In the data rows, the value 50 means zero.
Some points:
[50 34 35 45 56 49 34 34 39 47 57 61 48 34 34 47 85 83 37 35 35 69 90 74
 51 34 35 49 88 93 66 35]
[54 54 62 71 70 48 37 49 66 71 57 46 45 40 42 59 67 57 34 35 39 60 56 42
 35 34 35 34 50 56 38 35]
[35 59 67 46 35 41 55 48 42 49 58 42 35 44 73 67 34 35 54 69 54 35 35 53
 49 44 56 67 47 35 37 65]
[50 53 70 86 76 35 34 62 87 83 45 35 70 55 52 61 63 44 34 35 58 73 41 35
 35 48 45 34 35 46 38 35]
[48 60 54 44 45 63 62 36 35 48 76 69 37 34 42 59 58 54 52 39 35 35 70 65
 44 34 35 59 71 55 35 37]
[52 35 35 37 35 37 45 54 48 35 35 35 57 73 59 35 34 35 58 70 73 49 35 35
 67 77 76 54 35 36 66 73]
[58 44 58 62 67 45 36 34 67 59 40 42 60 56 39 42 60 55 34 35 50 65 46 35
 35 53 46 34 39 55 51 36]
[50 38 41 46 50 50 45 40 45 47 51 54 50 40 36 45 59 59 46 39 39 53 62 56
 49 42 39 47 60 62 55 40]
[40 52 56 51 45 44 47 46 47 53 57 48 36 41 57 59 47 42 44 49 47 46 36 53
 44 39 44 56 54 45 43 49]
[60 41 35 42 57 62 50 34 37 43 61 70 54 34 34 43 70 74 46 35 35 52 77 71
 49 48 35 45 73 75 35 35]
[43 34 45 69 84 35 34 54 84 64 35 35 56 60 49 40 53 45 34 41 83 84 35 35
 40 83 74 34 35 51 71 53]
[84 75 44 40 58 84 80 80 42 35 50 74 80 66 40 34 35 51 64 54 35 35 35 41
 45 44 38 34 35 35 35 42]
[64 66 49 42 46 66 68 69 43 38 48 59 61 62 51 34 34 41 60 60 45 35 35 43
 48 48 48 39 35 35 35 52]
[45 70 63 41 35 54 68 66 38 42 57 50 40 69 72 55 34 35 63 75 54 35 35 48
 52 47 56 60 35 35 35 67]
[45 67 71 63 55 53 51 49 52 65 73 55 35 34 54 69 55 44 38 39 35 43 58 56
 35 34 35 48 54 45 35 35]
[38 65 66 51 41 51 57 50 43 54 69 53 35 35 61 66 43 37 49 51 39 37 53 58
 40 34 39 58 53 38 35 49]
[35 34 48 72 62 35 34 37 79 72 35 35 42 54 47 56 68 53 34 35 71 92 55 35
 39 67 63 38 49 66 73 43]
[57 66 52 42 44 61 65 65 43 40 52 57 56 57 54 42 34 40 59 61 45 35 35 45
 47 47 47 45 35 35 35 53]
[78 41 35 35 44 76 71 50 35 35 36 72 83 58 34 34 41 67 76 54 37 35 42 52
 74 57 48 40 47 54 60 50]
[43 34 35 35 35 49 52 34 35 35 42 62 53 34 34 34 51 65 73 54 39 46 70 80
 86 52 52 72 80 73 79 59]
[42 34 35 35 35 54 54 34 35 35 57 66 46 34 34 44 56 63 64 47 35 44 77 81
 69 38 39 69 80 71 63 49]
[88 64 41 56 74 74 61 80 61 48 39 61 85 71 34 34 50 59 45 39 42 44 35 35
 35 50 38 34 35 40 36 35]
[43 69 84 85 68 40 36 66 78 87 61 35 35 46 66 74 54 35 34 36 50 57 43 35
 35 34 38 35 35 35 35 35]
[35 34 48 63 52 35 34 40 70 62 35 35 41 57 52 34 55 45 34 42 70 76 47 35
 45 68 65 46 44 56 67 52]
[50 65 61 54 53 61 58 42 41 58 79 67 36 34 42 65 61 55 43 35 35 39 70 71
 35 34 35 51 67 55 35 35]
[67 41 43 68 79 50 34 47 69 64 45 49 63 45 34 41 77 71 34 35 38 70 59 38
 35 38 35 34 49 69 51 35]
[80 65 39 48 54 75 74 78 43 35 43 66 80 69 40 34 35 48 63 57 42 35 35 38
 52 52 46 34 35 35 37 49]
[41 44 48 46 42 43 45 46 48 48 47 42 43 54 56 51 43 40 48 55 54 47 46 48
 50 52 55 54 47 44 51 56]
[35 53 62 38 35 35 52 52 39 42 46 35 35 56 83 65 34 35 60 83 72 35 35 48
 60 61 74 76 38 35 47 83]
[51 62 55 46 50 65 61 37 35 50 79 72 38 34 39 61 61 57 49 36 35 35 75 77
 39 34 35 53 73 58 35 35]
[53 41 38 38 41 46 51 56 49 35 35 40 61 68 50 34 34 40 58 64 64 45 35 35
 62 71 68 46 35 38 59 64]
[35 34 42 39 35 35 34 34 37 45 51 37 35 34 51 68 53 47 48 50 51 59 73 70
 63 48 56 78 76 66 70 59]
[70 49 35 39 51 61 58 68 48 35 35 54 74 70 47 34 37 84 58 55 54 40 35 35
 57 58 56 34 35 39 50 41]
[54 64 57 46 45 59 62 59 44 46 59 58 49 48 53 49 41 42 54 54 42 35 42 51
 42 39 41 47 44 35 35 49]
[78 63 48 61 74 64 53 76 66 55 41 54 73 68 38 34 50 55 39 38 46 49 35 35
 35 50 40 34 35 40 35 35]
[87 55 42 66 86 67 47 69 70 59 41 60 80 64 34 34 69 73 34 35 35 59 42 35
 35 44 35 34 35 57 39 35]
[35 36 45 39 35 35 40 46 47 40 35 35 37 63 68 49 34 35 56 71 75 51 35 39
 65 74 78 64 38 35 65 76]
[53 40 51 68 62 36 34 54 73 67 35 35 54 58 42 48 64 54 34 35 57 73 46 35
 35 57 49 34 38 56 54 37]
[70 36 35 35 39 68 66 44 35 35 35 68 77 54 34 34 42 66 75 55 38 37 47 60
 78 59 51 46 52 57 69 56]
[47 60 53 41 35 51 62 61 43 38 46 48 49 59 63 46 34 35 62 70 60 35 35 44
 53 54 59 55 35 35 40 64]
[42 34 35 35 35 42 45 34 35 35 35 48 52 44 34 34 48 58 61 55 51 53 61 63
 77 60 60 65 66 66 76 61]
[35 34 35 38 35 35 34 40 53 37 35 35 49 69 56 39 35 38 49 65 80 66 35 35
 70 85 83 59 40 48 81 74]
[35 34 35 35 35 35 36 34 40 38 40 40 42 40 43 46 51 52 51 50 53 60 63 60
 68 57 60 66 66 64 74 58]
[35 34 46 74 64 35 34 34 83 76 35 35 40 55 46 58 70 54 34 35 74 98 56 35
 38 69 64 39 50 71 77 43]
[35 48 53 44 35 38 48 48 46 46 47 37 37 50 63 57 34 35 51 64 61 46 41 49
 54 56 62 62 45 37 50 65]
[44 72 72 56 48 63 63 45 39 61 88 66 35 34 53 73 55 45 69 40 35 35 67 65
 35 34 35 55 65 45 35 35]
[41 59 41 37 35 61 63 34 35 41 74 67 35 34 46 60 48 48 59 48 35 35 65 78
 52 34 35 66 71 53 37 46]
[42 46 45 35 57 42 55 62 44 35 35 35 51 71 67 39 34 35 64 79 72 39 35 36
 65 73 76 56 35 35 55 77]
[35 43 48 38 35 35 49 56 47 37 35 35 44 66 69 46 34 35 62 75 73 44 35 39
 66 70 76 62 35 35 58 77]
[35 69 83 70 50 42 48 59 60 71 68 41 35 40 73 77 43 35 34 50 48 44 46 45
 35 34 42 53 43 35 35 46]
[81 53 35 47 70 75 60 49 44 42 58 76 74 40 34 34 70 78 48 35 35 47 62 57
 41 34 35 34 57 66 42 35]
[53 57 57 55 57 58 51 43 46 59 70 63 41 34 39 60 64 57 39 35 35 46 68 63
 35 34 35 45 64 58 35 35]
[35 34 37 38 37 37 36 34 37 42 48 46 36 34 41 54 59 55 49 44 44 58 71 66
 60 46 50 43 73 68 67 51]
[36 34 35 53 53 35 34 34 54 55 43 39 40 34 34 53 73 66 34 35 48 78 76 57
 51 49 45 50 73 81 73 39]
[35 47 69 47 35 35 42 39 43 53 62 35 35 42 86 79 34 35 52 74 67 44 46 57
 55 51 67 84 54 35 49 76]
[47 53 63 74 67 39 34 58 73 73 47 36 44 51 50 59 61 47 34 35 52 65 48 35
 35 45 42 34 40 48 42 35]
[64 34 35 35 35 72 69 34 35 35 48 77 69 37 34 34 49 72 78 51 35 35 62 78
 82 45 41 57 69 67 64 52]
[35 52 56 38 35 38 55 58 36 40 42 35 38 61 75 53 34 35 60 78 68 35 35 43
 61 64 72 67 35 35 49 77]
[43 67 79 79 63 43 39 61 72 79 62 36 35 44 61 71 55 36 34 37 48 55 45 35
 35 35 38 38 40 38 35 36]
[45 66 61 44 36 54 63 61 42 46 56 52 39 50 66 56 34 35 57 64 49 35 36 50
 47 38 50 57 41 35 35 60]
There is one direction along which these points spread out most. Take the direction at right angles to it along which they spread out most. Then take the direction at right angles to both along which they spread out most. Go by this last direction. How far along it is each point below, from 0 to 99? 50 is the average, and the first point above lies past it. One standard deviation of the points above along it is 16.
[50 53 70 86 76 35 34 62 87 83 45 35 70 55 52 61 63 44 34 35 58 73 41 35
 35 48 45 34 35 46 38 35] 48
[80 65 39 48 54 75 74 78 43 35 43 66 80 69 40 34 35 48 63 57 42 35 35 38
 52 52 46 34 35 35 37 49] 17
[45 70 63 41 35 54 68 66 38 42 57 50 40 69 72 55 34 35 63 75 54 35 35 48
 52 47 56 60 35 35 35 67] 33
[54 64 57 46 45 59 62 59 44 46 59 58 49 48 53 49 41 42 54 54 42 35 42 51
 42 39 41 47 44 35 35 49] 33
[38 65 66 51 41 51 57 50 43 54 69 53 35 35 61 66 43 37 49 51 39 37 53 58
 40 34 39 58 53 38 35 49] 43
[35 53 62 38 35 35 52 52 39 42 46 35 35 56 83 65 34 35 60 83 72 35 35 48
 60 61 74 76 38 35 47 83] 52
[87 55 42 66 86 67 47 69 70 59 41 60 80 64 34 34 69 73 34 35 35 59 42 35
 35 44 35 34 35 57 39 35] 31
[81 53 35 47 70 75 60 49 44 42 58 76 74 40 34 34 70 78 48 35 35 47 62 57
 41 34 35 34 57 66 42 35] 38
[41 44 48 46 42 43 45 46 48 48 47 42 43 54 56 51 43 40 48 55 54 47 46 48
 50 52 55 54 47 44 51 56] 54
